128 stands for zero in the data rows.
A hidden rule labels the rows of this table. It goes by one to three of the table's principal directions, not those with the most spread.
[164 136 151 125 152 128 109 145 158  97 126 171 124  99 148 123 131 123
 137 129 151 138 123 125 128 142 154 124  79 122 133 138 136 103 147] j745
[ 89 101 108 138 110 135  85 109 104 166 130  96 100 144  98 175 158 120
 114 112 117  84 130 184 123 134 112 130 179 129 119 122 105 169 134] j958
[112 113 135 125 156 127  80 111 120 169 134 111 138 123 122 168 146 101
 142 146 134  95 108 141 125 136 116 127 127 103 131 113 115 135 128] j745
[104 153  92 108 150  67 122 105 124 172 108 118  90 164 124 121  99 109
 134 121 100 110 132  90 102 123  85 114 123 136 132 124 129 159 135] j754
[130 119 112 148  73 147 210 134 105  94 156  88 163 153 106  68 121 163
 108 139 114 158 139 113 153 111 129 133 180 157 118 108 143 123  99] j958
[ 87 117 103 134 119 107 166 116 110 169 113  94 135 187 108 102  97 140
 138 137  86 122 130 105 124  93  98 136 193 144 140 119 124 162 108] j958
[ 94 132  99 129 121 111 125 104 106 173 110 114 114 165 116 127 126 116
 128 133 107 112 126 106 118 116  96 123 163 139 132 134 115 151 115] j754
[108 137 132 126  96 126 146 126 137 105 163  91 161  88 117  76 142 141
  83  76 141 132 157 166 115 120 103 122 141 129  96 103 134 135 117] j745
[166 178 145  98 169  79 129 148 181 111  97 169 100 113 155 119  79 143
 132 101 132 136 156 107 100 137 128 124  52 125 133 150 149 127 183] j745
[ 68 142  97 107 144 111 115 102 129 217  88 116  91 175 134 135  92 119
 133 105  84 120 134 112  86 102  73 135 159 118 151 165 101 172 129] j754
[152 161 132 124  93 102 151 136 134 102 140 117 127 137 107 110 133 152
 109 138 142 126 159 120 124 137 127 116 129 142 111 121 140 141 169] j958
[ 67 116 102 120 123  88 101  94 105 183 121  91 105 161 102 148 136 100
 123 113 103  92 123 147 105 111  94 122 185 126 126 112 109 181 118] j754
[ 67  89  73 131 121  94 178 103  70 178 144  49 123 213  93 126  98 117
 155 162  63 121 102  96 141  91  95 132 213 140 136  77 130 173  71] j745
[124 127 118 141 152  93 118 131 133 135 115 136 114 147 122 119 107 125
 160 142 115 106 130 121 126 120 109 131 134 141 138 113 123 135 129] j745
[115 140 127 113 182  81  82 103 140 180  98 136 103 150 136 160 105  90
 157 142 117 102 108 113 100 130 107 128 113 108 158 135 113 142 152] j958
[ 85 117 119 149  37 129 224 127  74 130 171  47 204 185  72  69 143 168
 125 185 110 140 146  92 153  77 105 128 249 151 104  79 131 156  78] j745
[230  76 111 173 183 138 114 155 117  42 115 214  52 152 151 176 115  95
 199 202 128 147  58 109 193 179 227 137  70 164 180 130 144  59 132] j745
[156 117 170 124 134 141 114 128 120  98 141 129 174  85 130 168 164 115
 119 144 166 121 109 141 150 146 172 121  97 108 114 107 145 100 126] j754
[143 180 169 113 144  77  76 137 148 150  95 180 122 135 130 169 142 118
 175 191 160 100 141  86 106 128 126 113 101 111 135 149 111 134 181] j745
[ 92 116 112 128 127 126 143 134 143 147 133  99 120 141 119  95 101 152
 120  87  99 125 149 157 111 105  96 140 163 132 126 122 123 161 124] j340
[173 126 115 135 127 140 198 145 121  99 138 141 144 163 138  76 100 143
 147 182 116 176 107  43 161 126 154 125 111 149 143 127 157  95 109] j754
[ 60 124 159  93 123  86  63 110 126 182 131  90 138 108 102 194 171 108
 114  96 140  71 142 186  92 110 110 113 162  88  95 104 112 197 141] j754
[ 77 111 161 133 104 107  91 123 112 154 129  98 169 120  91 167 173 129
 130 131 143  71 143 178 123 103 119 126 193 116 102  94 111 171 124] j745
[163  85  97 131 138 210 154 144 131 107 188 115 137 102 145  73 135 139
 101 113 126 169 102 109 163 155 144 122  78 133 113 119 160  93  92] j754
[201 147 101 123 173 116 156 152 162  77 108 202  52 147 173  95  69 123
 154 135 112 185 109  69 133 153 163 128  45 152 166 167 151  86 150] j754
[143  69  91 152 181 133  24 126 111 130  99 195  25 129 135 214 162  74
 158 121 125  77  80 166 152 173 169 119  95 151 139 138 118 129 125] j745
[151 158 101 121 173  74 113 134 147 147 108 177  68 176 144 107  91 106
 185 179 113 135 114  48 114 132 112 115  88 140 159 145 125 126 150] j754
[ 62 111 121  96 131  95  39 101 111 191  86 126  46 139 113 255 160  92
 110  68 112  67 129 211  91 131 132 122 161 107 119 150  99 210 156] j754
[116 170 192 116  72 161 177 142 143 111 142 113 233  81 134  84 148 170
  99 126 166 163 169 121 117  94 121 133 145 101 103 138 127 109 118] j754
[193 115 150 140  81 180 202 151 113  34 165 134 167 109 134 107 150 148
 104 155 154 191 111 112 176 144 205 127 115 139 121 123 161  74 112] j754
[114 134 136 124 150  93  54 126 135 193  73 180  80 177 118 191 143 112
 174 175 127  77 123 106 108 124 128 120 146 127 148 164  99 171 173] j958
[ 90 139 143 127 128  85 110 102 127 148  98 117 145 124 117 138 129 112
 118 103 129  96 138 159 104 110 108 131 164 124 130 122 112 150 130] j745
[132 199 152 106  75 148 181 144 164 107 128 151 186  79 151  24 133 173
  68  80 159 175 187  81 103 108 101 111  98 136  91 167 143 111 126] j754
[ 90  89 119 123 153  92  76 116  98 159 127  97  95 143 104 218 140  99
 154 129 110  72 110 179 130 129 128 128 155 114 122  87 119 171 123] j745
[113 158 152 117  88 144 149 119 128 105 148 111 168  84 138 110 147 128
  94 101 152 158 147 148 113 119 119 128 133 109 112 133 120 110 112] j754
[ 25  68  13 140 149 110 131  67  62 251 127  40  81 227  95 111  93  91
 135 115  32  90  90 106 123 100  39 131 222 153 145  96 109 193  52] j754
[153  92 150 140 113 171 118 141 121  81 166 132 153  87 126 139 176 123
 114 132 159 135 107 159 160 147 176 123 117 123 110 109 140 102 111] j958
[155 117 156 112 195 115  30 125 124 152  65 207  61 131 156 255 144  74
 183 166 142  95  82 135 129 161 189 128  71  97 162 168 112 122 166] j754
[182 125 119 138 187 123  94 134 142 108  63 224  61 137 167 164 104 101
 160 135 124 132  95 101 140 158 176 131  63 150 169 176 133  91 145] j754
[145  55  99 144 150 218 110 138 115 121 135 156  94 117 151 152 145 117
 121 106 114 148  81 147 168 153 178 136 105 135 136 150 136 102  87] j754
[141 129  72 136 197 150 169 122 166 155 143 135 128 146 172   0  48 120
 146 122  87 186 100  43 119 121  71 137  79 139 172 142 136  80  87] j958
[108 162 132 129 168 123  97 110 140 212  71 171 133 168 152 125 101 109
 181 184 118 124 116  56 100 107  85 138 130 112 176 183  88 118 134] j958
[156 174 149 118 104 104 138 121 117 104 120 133 137 122 126 156 139 126
 119 154 154 131 141 108 126 144 139 118 108 125 122 133 133 114 158] j754
[147 134 144 129 112 148 141 146 143  88 145 136 144  91 135 105 138 147
 107 105 148 144 146 145 134 134 140 127 107 131 110 128 139 111 131] j745
[ 96 100 116 122 170  68  60  84  84 218  93 101 106 194  92 234 141  78
 168 190 108  46  86 114 128 135 121 118 165 116 147 101 115 180 145] j958
[105 118 101 128 138 108 151 120 126 121 135  98 106 135 130 109  92 123
 124  87  96 138 129 155 119 117 108 139 143 134 134 109 129 138 108] j745
[173 123 162 146 117 142 131 151 136  64 130 156 152  89 129 134 150 145
 122 130 162 126 136 152 154 145 173 129 105 139 115 119 144  98 140] j745
[131 163 111 144 152 117 116 132 137 166  85 181 100 173 146 110  94 126
 188 184 114 132 131  61 116 116  92 136 125 141 166 171  98 112 137] j745
[157 159 172 114 129  94  79 142 155  89  89 200  88  98 142 187 153 114
 131 116 165 118 140 156 110 145 177 118  91 122 129 162 122 128 181] j754
[183  82 123 144 134 200 107 149 124  80 155 163 103  99 142 153 165 121
 120 133 149 146  93 146 171 172 194 125  82 134 125 137 143  88 122] j754
[ 66 195 154  92 116  35 155 111 159 167 113  84 165 139 115  79  86 141
 121  98 116 120 180 122  62  73  58 127 170 107 123 116 117 180 151] j958
[101 119 115 119 141 102 141  97 112 161 154  69 173 133 113  93 124 107
 115 130 118 114 111 106 125 118  94 117 141 120 119  81 141 137  98] j958
[172 202 132 100 140 119 152 129 162 125 117 179 130 120 171  65 103 124
 127 148 147 183 134  28 105 137 115 110  48 123 141 176 138  86 148] j754
[167  82  76 158 143 170 168 151 130  69 170 137  96 128 143  55 105 133
 130 114 106 172 101 119 166 146 147 132 102 165 135 111 153  87  86] j745
[140 175 122 123 153  94 136 144 162 138  64 192  69 170 157 122  64 142
 171 137 102 149 148  89  98 113 115 143 111 140 171 188 110 128 166] j745
[110 141  94 137  68 131 251 116  93 108 172  44 177 166 108  39  90 160
 105 138  94 181 144  90 139  97  90 138 188 148 123  94 142 122  81] j754
[173 187 167 114  56 115 205 143 139  56 143 121 188 100 117  75 142 174
  69 122 168 162 175 101 130 130 151 110 114 143  91 126 164 113 159] j754
[128 127 125 121 109 140 143 135 110 129 152 109 124 144 121 148 135 133
 140 160 125 143 125 115 137 128 133 127 136 118 124 121 127 132 124] j754
[119 130 112 115 152 120 118 121 117 161 122 121 102 152 134 164 109 114
 154 150 109 127 116 108 123 129 115 131 118 114 141 131 121 135 128] j745
[185 123 158 122 115 146 149 139 118  66 196 115 171  97 128 129 166 114
 131 188 171 162  97 103 161 155 179 112  86 107 114  89 154  82 123] j754
[ 88 152 119 137 158 143 116 130 161 207 109 125 168 129 137  53  92 159
 145 119 113 108 163  95 100  97  35 140 132 126 133 146 105 133 120] j745
[152 120 131 124 113 141 119 153 159  70 179 117 114  71 122 100 150 148
  85  67 151 130 153 192 127 153 139 118  94 132  90 105 147 131 150] j745
[ 42  61  94 134  61 128 159 115  80 121 164  23 121 133  71 148 150 149
  65  32  86  96 152 251 135 100 119 137 244 147  79  67 133 207  82] j745
[230 161 174 139 108 151 163 168 156  16 129 201 141  86 155 111 138 152
 124 156 180 180 134 107 156 161 205 125  57 142 131 154 155  57 165] j958
[176 122 139 168  97 212 197 153 136  63 197 103 224  78 133  15 135 172
 108 148 158 179 136 111 170 135 123 139 112 139 114 102 147  51  91] j340
[148 136 139 122 108 147 150 132 116 116 137 133 148 130 131 131 143 133
 124 159 141 150 121  93 143 132 151 120 118 124 123 134 138 112 125] j754
[134  99  75 136 178 127 105 103 107 158 114 133  72 161 139 151 104  88
 148 137  95 121  83 108 138 152 123 130 108 139 159 131 126 120 112] j754
[ 75 183 137 127 115  61 105  90 129 183 101 103 152 143 107 113 124 115
 130 133 132  86 161 128  78 102  53 127 179 121 133 127  90 158 149] j745
[ 23  60  44 120 140 164 123  93  96 228 143  53 114 147 116  90 120 118
  82  33  58 103 116 150 121 100  57 126 181 137 103 108 128 189  42] j754
[168 144 140 129 139 177 167 141 137 107 140 147 161 115 164  98 108 135
 145 165 138 187 112  75 143 133 140 139  84 113 149 150 133  66 111] j754
Here are more rows. What is the label of each one?
[ 89 122  79 123 176 156  91  90 123 217  71 156  90 147 163 127 103  93
 122  90  91 125 102  96 107 127  86 133 114 130 159 186 106 127  96]: j754
[126 186 161  97 151   2 106 115 157 135  97 126 103 153 113 164  95 110
 155 144 132  95 149 132  78 119 115 121 127 110 144 114 121 169 205]: j958
[ 67 114  91 125 173 140  89 112 127 225  94 134 106 157 143 126 103 113
 156 115  87 107 118 105 106 103  68 136 142 120 146 154 100 151  94]: j745
[ 69 141 151 100 137 148 100 110 144 192 121 106 172  90 143 127 136 123
 102  78 132 121 142 149  90 103  84 132 132  85 117 146 108 145 112]: j754
[157 204 178 124  68 145 166 140 151  91 126 170 199  92 145  55 156 153
 104 154 183 176 164  69 116 115 128 114 113 127 115 169 125  85 139]: j754
[179 112 141 132 142 126 151 141 122  77 128 142 115 138 134 169 113 125
 149 160 128 149 101 127 156 147 189 137 106 128 150 121 147 102 143]: j958
[ 79  74 130 121 157 118  66 107 104 189 104  99 101 151 107 239 141 101
 143 120 104  69 102 192 124 124 139 140 173 103 137 115 109 181 132]: j958
[156 110 124 112 140 182 108 125 138 109 150 148 115  80 157 131 155 106
  87  89 147 159 100 138 135 162 164 117  66 114 120 149 143  98 118]: j754
[149  72  83 165 150 179 112 123 102 107 139 148  96 123 140 128 140 101
 134 126 118 132  84 137 170 158 149 133 113 155 140 123 130  88  81]: j745
[ 73 100 128 112 107 113  97 101  96 152 134  69 122 114  98 207 161 113
  88  73 122  81 134 213 119 128 127 126 172 111  97  98 123 182 123]: j754
[124 103 112 140 142 116  75 122 118 138  97 153  53 158 120 203 134 106
 151 131 113  97 111 172 126 144 150 137 149 136 151 146 105 151 154]: j958
[120 116  81 112 169  95 149 115 121 150 117 112  67 177 137 139  68 110
 147 117  74 141 105 108 121 127 119 135 120 132 156 125 137 145 123]: j754
[255 146 206 135 165 149  67 164 163  35 124 228 148  42 160 185 179 116
 142 178 221 122 110 124 165 199 223 112   0 116 123 140 155  44 189]: j745
[ 54 115 126 107 128  69  99  94 100 203 123  61 136 162  87 181 138 107
 128 125 105  68 129 153 104 102  92 121 193 107 114  88 116 202 126]: j754
[172  96 131 170  14 229 192 168 114  16 206 115 176  78 102  49 204 187
  52 106 171 170 154 172 183 146 180 119 159 172  72 113 154  95 102]: j958
[ 83 105  75 125  73 228 219 102  87 150 191  35 173 128 135  56 120 144
  64  86  91 202 120 119 139 110  87 142 171 119 116 128 129 111  41]: j754
[133  66 108 161  83 205 162 111  72  84 208  52 180  96 106 117 178 120
  84 128 138 144  96 174 181 151 148 132 161 131 103  72 140  92  63]: j754
[153  89 124 136 115 153 127 157 122  84 134 153  77 139 124 172 142 139
 135 127 122 138 116 162 154 143 189 131 132 141 128 136 137 135 137]: j958
[146  92 102 130 119 197 218 141 126  82 181  95 160 111 150  45 100 150
  93  93 105 205 108 114 159 124 147 139 112 135 125 115 164  87  66]: j754
[156  85  96 155 199 116  83 153 135 145 107 169  72 163 127 147 102 125
 194 166 104  85 103 109 156 146 133 131  98 156 148 115 135 130 136]: j745
[148 132 198 116 116 133 101 148 148  92 121 142 166  70 123 186 166 148
 106 109 175 104 151 187 130 137 175 127 108 105 101 125 138 131 168]: j745
[ 76 216 158 111  94  20 154 115 139 159 101 101 160 163 103  99  98 143
 153 155 127 109 189 101  70  74  55 127 190 120 128 119 100 172 162]: j745
[100 130 171  99 142 182  32 131 166 162  87 189 105  54 166 200 173 116
  93  44 159 114 140 203  90 136 147 130  91  85 118 202  98 140 151]: j754
[ 99 125  83 101 181 110  87  81 121 199 117  94  83 136 137 161 104  84
 107  83  98 104 106 134 100 150  85 124  97 110 139 131 124 151 131]: j754
[196 185 167 105 136 157 170 152 174  69 123 197 142  89 190  85 103 134
 128 139 159 218 127  69 120 139 166 130  39 108 151 185 141  54 145]: j754
[ 32 133 128 111 150  84  79  97 115 255  84  90 137 188 102 178 115 119
 168 153  93  63 138 119  85  80  54 136 205  98 141 132  85 204 133]: j745
[197 104  96 165 167 144 171 166 135  79 132 166 100 162 144  85  75 149
 183 180 105 158 105  75 174 144 153 142  89 168 160 121 152  79 119]: j745
[152 154 143 134  82 175 161 147 133 110 135 159 161 124 137  80 149 157
 120 160 152 168 142  78 138 122 138 122 127 137 122 163 127 100 125]: j754
[197 138 177 129  93 171 129 164 144  26 134 188 124  63 149 163 170 143
 102 113 182 164 137 168 150 162 214 125  75 128 112 156 144  82 156]: j754
[150 159 155 122 106  85 178 143 146  78 156 104 178 110 113  71 118 155
 115 131 147 137 158 116 127 118 126 119 121 134 105  87 156 124 142]: j745
[177 123 164 148 109 173 109 138 132  63 128 169 142  75 139 154 173 126
 105 124 176 136 122 169 151 161 185 130 102 131 124 146 128  82 142]: j958
[ 86 124  90 135  87 112 211 123 116 125 132  73 129 170 108  61  81 163
 102  85  77 150 155 136 120  89  94 143 201 158 127 114 134 161 101]: j958
[ 71 121 117 125 129  73  99  90  92 212 119  76 129 196  86 176 136 100
 160 184 105  74 112 116 112 107  90 124 204 114 140 100 101 185 134]: j958
[120 115 128 138  84 159 144 133 110 117 168  84 165 111 102 113 160 154
  98 122 140 119 147 154 144 129 119 125 155 133  94 101 134 135 115]: j745
[  1 104  61 104 135  81 135  81  96 245 138  13 103 192  94 124  84 115
 122  75  45  92 136 153  85  78  26 137 222 115 124  88 106 222  85]: j754
